(in the rows, 128 means zero)
Where one turn sends some rows of the set: a few examples, then the rows asked:
J_624: [135 135 121  88 120 125 111  99 167 123 157 151 146 126 130 139 114 128
 105 159 121 142 110 113 111 112 168 127 149 149  94 152 146 128 112 127
 110 175 143 133 135]
J_648: [138 106 126 132 130 119  92 107 114 109 142 158 159 122 131 136 138 150
  92 121  91 131 101 110  89 120 144 147 140 145 151 122 117 143 134 158
 100 149 146 137 153]
J_97: [132 111 150 117 129 122 112 108  99 143 154 159 153 157 104 105 125 129
  85 104 131 124 127 143 129 104 156 155 112 150 175 149 120 115 118 121
  92 157 159 150 137]
J_646: [106 114  97 127 111 139 113 109 116 103 155 151 141 129 112 138 146 132
  92 167 134 123 100 120 140  93 145 160 108 140 133 130 142 133 115 135
  92 160 169 116 123]
J_473: [137 118 121 135 132 145 102 104 101 114 172 156 117 123 123 132 138 133
 109 112 111 145 107 141 125  77 170 124 114 141 179 163 115 128 133 123
 109 160 169 149 119]
J_523: [122 117 111 127 131 150 113 103 103 119 164 148 114 133 117 141 134 156
 115 121 139 125  99 134 130  81 182 146 111 123 176 151 110 111 116 126
 105 168 156 152 122]
J_413: [133 142 127  99 128 124 131  98 107 128 177 161 109 135 114 135 134 102
 110 145 125 127 130 115 105  77 156 138  98 148 101 158 141 127 133 111
  95 143 147 122 123]
J_418: [138 128 107 107 118 148 114  97 136 127 165 149 145 120 130 115 177 132
 104  96 129 106 125 111 117  88 151 126 124 143 133 161  71 131 123 125
 112 165 151 139 123]
J_642: [151 111 127 119 131 137 108 110  77 128 147 171 141 140 135 103 130 144
 124 116 114 115 119 113  81 119 127 154 124 150  87 151 155 118 124 139
  93 165 145 134 133]
J_907: [126 118 130 122 132 133 104 113  92 141 158 150 137 133 112 123 115 150
 102 125 133 124  96 136 133  97 171 155 120 139 185 151 114 116 126 130
  93 160 156 178 130]
J_701: [116 109 129 148 127 151 107 103 101 117 179 151 135 138 124 111 151 137
  90 108 119 127 120 166 107  84 180 133 112 121 154 160 123 128 119 120
 116 146 159 138 133]
J_419: [131 150 131 101 125 120 111 105 151 132 147 152 162 117 128 148 108 125
 117 147 116 139 100 125 111 114 163 132 139 136  93 138 137 136 115 130
 124 172 123 135 142]
J_983: [121 115 116 136 115 120  94 118 116 115 131 154 158 132 122 131 126 144
  92 139 134 140  89 116 107 115 155 175 123 157 141 123 137 124 100 161
  85 176 162 141 134]
J_456: [117 130 111 101 108 158 103 113  99 140 149 160 143 128 103 115 109 135
  83 110 130  94 128 136 127 115 162 166 151 129  91 165 111 121 104 137
 129 168 148 110 114]
J_524: [136 130 119 107 104 161 114 109 112 124 160 158 160 123 114 106 103 134
  79  91 113 116 134 128 102 107 143 131 165 146 100 175 104 132 126 145
 121 155 151 111 121]
J_205: [132 118 108 119 132 145  99 104 111 104 166 147 139 118 139 147 151 136
  93 145 100 117 115 111 120  96 139 134 108 129 141 140 135 156 145 148
  98 138 162 112 150]
J_149: [125 149 109  89 128 118 103  99 141 137 162 166 158 121 141 148 114 121
 107 152 108 125 103 138 107 120 149 129 135 121  98 138 133 145 118 147
 122 170 122 147 132]
J_976: [122 133 134 116 123 104 105 107  98 140 161 161 137 130 125 116 117 132
  99 128 118 131 103 133  48 111 175 158 135 144 112 144 135 121 118 145
  98 151 126 175 129]
J_723: [139 105 120 104 121 141 121 103  79 118 150 163 135 135 120 113 146 149
 125 125 107  99 128 109  82 115 127 147 132 137  99 146 160 122 135 124
 113 160 139 119 127]
J_957: [129 132 104  80 125 121 101  95 155 129 173 167 143 129 139 134 121 121
  92 168 109 129 113 130 111 119 153 125 147 136  96 153 139 138 115 138
 108 171 143 147 125]
J_682: [149 126 136  97 112 128  82  98 106 120 148 158 153 102 132 125 107 142
  83 130  97 155 110 132  93  99 161 108 144 153 105 161 118 129 116 162
 112 181 129 155 125]
J_482: [130 140 121 106 121 145  90 113 120 153 152 137 139 116 126 112 169 124
 103 117 148 100 121 115 144  94 174 158 104 146 125 169 100 129 113 121
 110 170 161 145 129]
J_271: [126 134 118  97 101 155  95 118 101 141 151 149 159 125 118 104  94 142
  72 102 131 105 130 131 100 121 158 156 161 141 104 177 124 127 113 158
 116 165 154 127 121]
J_779: [137 121 123 107 121 130 109 105  98 123 161 151 136 129 117 131 123 144
 102 106 118 134 111 129 110  93 154 129 127 144 206 155 118 126 138 139
 103 167 159 164 120]
J_9: [140 130 125  92 129 120 133  90 112 123 183 161 127 135 129 128 127 131
 100 126 106 122 127 109  56  95 148 122 132 139 121 152 121 131 147 136
  91 132 128 147 136]
J_414: [146 121 120  89 123 149 108  83 115 107 163 156 133 107 128 144 125 151
  94 140  99 131 118 119 116  83 161  98 134 127  95 156  99 125 123 141
 118 166 119 126 131]
J_987: [133 133 124  80 121 145 100  96 100 133 154 151 135 112 117 138 111 139
  91 168 130 120 113 125 155  86 166 130 110 133  88 159 122 119 110 137
 104 174 129 134 128]
J_688: [110 136 117 100  93 132 102 114 120 145 142 130 165 112 111 104 163 138
  96 111 146 100 112 123 110 104 165 156 135 146 150 154 103 129 113 131
 123 179 146 164 115]
J_230: [129 108 112 119 109 140 132 108  83 115 148 167 149 141 119 103 133 150
 125 126 128 113 112 119  78 111 122 154 131 144  92 141 157 111 118 133
  99 171 139 133 116]
J_604: [109 141 122 104 109 108 123 105 102 133 150 158 118 135 102 138 130 117
 114 140 143 127 110 128  82  95 176 171 112 142 109 137 148 110 102 124
 111 173 133 139 107]
J_93: [134 140 120 121 109 141  91 114 123 141 161 141 168 109 142  95 156 128
  92  94 130 123 113 128  96  96 154 131 128 156 138 172  93 142 125 148
 105 165 157 171 126]
J_558: [118 115 119 119 128 151 128  98 109 126 172 147 141 161 125 119 131 156
  93 111 159 112 122 141 116  89 167 148 103 118 164 153 115 108 107 135
  87 157 152 142 139]
J_657: [124 127 126  74  95 120 100 100 101 130 135 153 156 113 102 129 103 143
  82 153 126 133 107 130 121 103 158 135 140 149 115 146 129 114 101 150
 114 196 124 154 109]
J_464: [139 140 113 106 117 169 106 109 106 130 157 160 140 126 122 123 109 127
  92  93 127 109 136 127 124 100 152 143 136 133  86 176 106 129 114 145
 122 162 155  93 122]
J_748: [132 117 119 119 115 150 115 114  74 124 156 155 139 131 129 102 136 141
 123 138 124 109 119 123  91 104 133 152 116 142  85 159 179 126 129 130
 102 160 152 128 125]
J_324: [132 120 136 111 117 129 103 102 100 123 154 148 139 142 122 127 144 134
  93  83 121 130 137 145  92  97 164 137 112 134 190 156 137 127 119 138
 121 169 159 130 129]

J_907 -> J_779
J_957 -> J_624
J_271 -> J_524
Now find these:
J_723 -> J_748
J_9 -> J_413
J_657 -> J_682
J_558 -> J_97
J_93 -> J_418
J_646 -> J_983

Where one turn sends some rows of the set: a few examples, then the rows asked:
J_476: [146 105 139 105 149 137 150  93 113 101  77 162 128 150 130 151 116 180
 126 129 152 170 140 129 147 127 110 121 156 142 147]
J_98: [139 107 131 103 157 149 148  94 102  98  74 153 129 140 130 143 127 172
 146 133 145 153 139 124 134 135 110 107 155 156 142]
J_254: [128 108 138 103 156 140 150 105 100 102  73 142 131 135 135 151 128 179
 129 128 148 163 135 126 142 140 115 108 158 150 148]
J_780: [109 141 164 116 155 125 132 115 129 122 125 163 114 143 157 118 118 160
 133 113 156 158 115 152 134 106 122 135 134 118 145]
J_240: [103 145 155 125 146 125 135 106 119 128 120 165 113 143 152 110  96 156
 136 114 146 145 119 144 130 102 135 140 123 121 136]
J_457: [145 141 134  92 131 170 135  97 139 139 110 108 105 130  98 134 116 168
 132 121 108 138 138 140 140 137 117 178 134 149 106]
J_841: [118 140 141 123 153 134 160 104  88 126 116 116 127 137 103 147 111 137
 131 112 141 104 115 138 137 117 105 157 177 142 136]
J_644: [142 144 137 106 157 132 162 111 103 117 109 121 130 129 102 150 125 145
 118 104 151 103 113 138 139 115 102 146 172 125 146]
J_501: [142 121 143 110 138 163 144 103 143 134 111 117 112 128 104 123  99 185
 134 117 109 161 137 149 129 134 120 151 122 163  87]
J_417: [141 117 127  95 143 174 155  97 136 151 127 133 100 123 110 121 110 164
 125 115 122 146 122 150 141 134 119 160 112 133  90]
J_322: [111 139 157 121 158 117 129 108 130 121 124 159 116 144 157 115 113 160
 147 121 163 157 127 142 129 114 127 148 120 132 147]
J_883: [147 120 132 102 145 175 147  90 128 151 131 130 103 122 114 111 110 166
 128 114 116 145 121 144 133 134 121 155 116 141  88]
J_978: [118 130 152 123 159 128 152 112 103 125 115 123 140 138 108 139 114 144
 124 106 146 100 111 148 126 135  97 161 174 128 137]
J_77: [118 140 153 119 158 120 136 132 126 109 126 153 125 136 157 120 110 167
 139 106 150 135 114 148 128 106 135 137 128 110 131]
J_738: [128 117 140 107 151 143 152  93  98 110  66 147 139 136 137 146 108 180
 137 134 137 156 148 121 146 126 115 113 151 159 135]
J_72: [145 137 127  98 147 171 147  97 134 141 128 129  98 123 125 117 112 161
 125 115 116 140 127 141 135 141 123 160 109 134  88]
J_227: [136 117 141 107 140 166 147 109 146 131 113 117 114 129 111 135 101 187
 134 120 109 163 125 150 138 137 115 156 119 154  84]
J_278: [111 123 150 122 153 123 128 120 123 108 139 167 118 156 145 121 107 163
 136 111 150 149 107 149 136 105 127 150 132 121 145]
J_667: [131 113 135 120 153 129 163 124  99 113 113 124 120 141 105 149 120 146
 121 107 153 108 112 140 144 121  87 156 173 135 139]
J_38: [141 123 128  94 129 169 145  95 135 142 115 106 103 142  99 134 118 167
 137 116 109 155 130 140 146 140 122 177 129 147 108]
J_348: [144 125 138 100 153 134 139  98 110  95  79 142 145 136 131 153 122 191
 139 134 147 164 137 121 144 121 126 121 153 143 148]
J_190: [114 130 144 115 156 130 151 113  93 121 123 120 137 135  98 144 125 149
 123 114 154 112 112 149 135 122 100 154 178 126 143]
J_538: [113 141 158 121 148 124 126 113 131 117 120 165 112 156 151 107 114 156
 151 114 147 148 120 146 125 104 114 138 126 119 142]
J_613: [141 124 134 108 139 168 135 103 138 126 111 118 120 116 107 134  97 185
 135 121 114 161 139 140 129 140 120 152 116 151  83]
J_283: [133 113 142 102 161 144 150  92 100 101  71 152 131 124 120 151 119 173
 129 130 140 154 135 121 143 143 109 115 147 154 154]
J_603: [123 134 142 125 155 130 153 108  97 114 117 125 129 142  89 138 118 146
 131 120 149 103 108 149 123 122  91 151 174 132 135]
J_654: [144 125 136  96 129 169 145  95 126 140 115 109  97 135 100 120 123 170
 140 120 102 146 136 138 144 137 120 175 130 150 106]

J_841 -> J_738
J_322 -> J_978
Now find these:
J_190 -> J_254
J_417 -> J_38
J_613 -> J_72
J_77 -> J_644
J_654 -> J_501
J_98 -> J_538
J_278 -> J_667

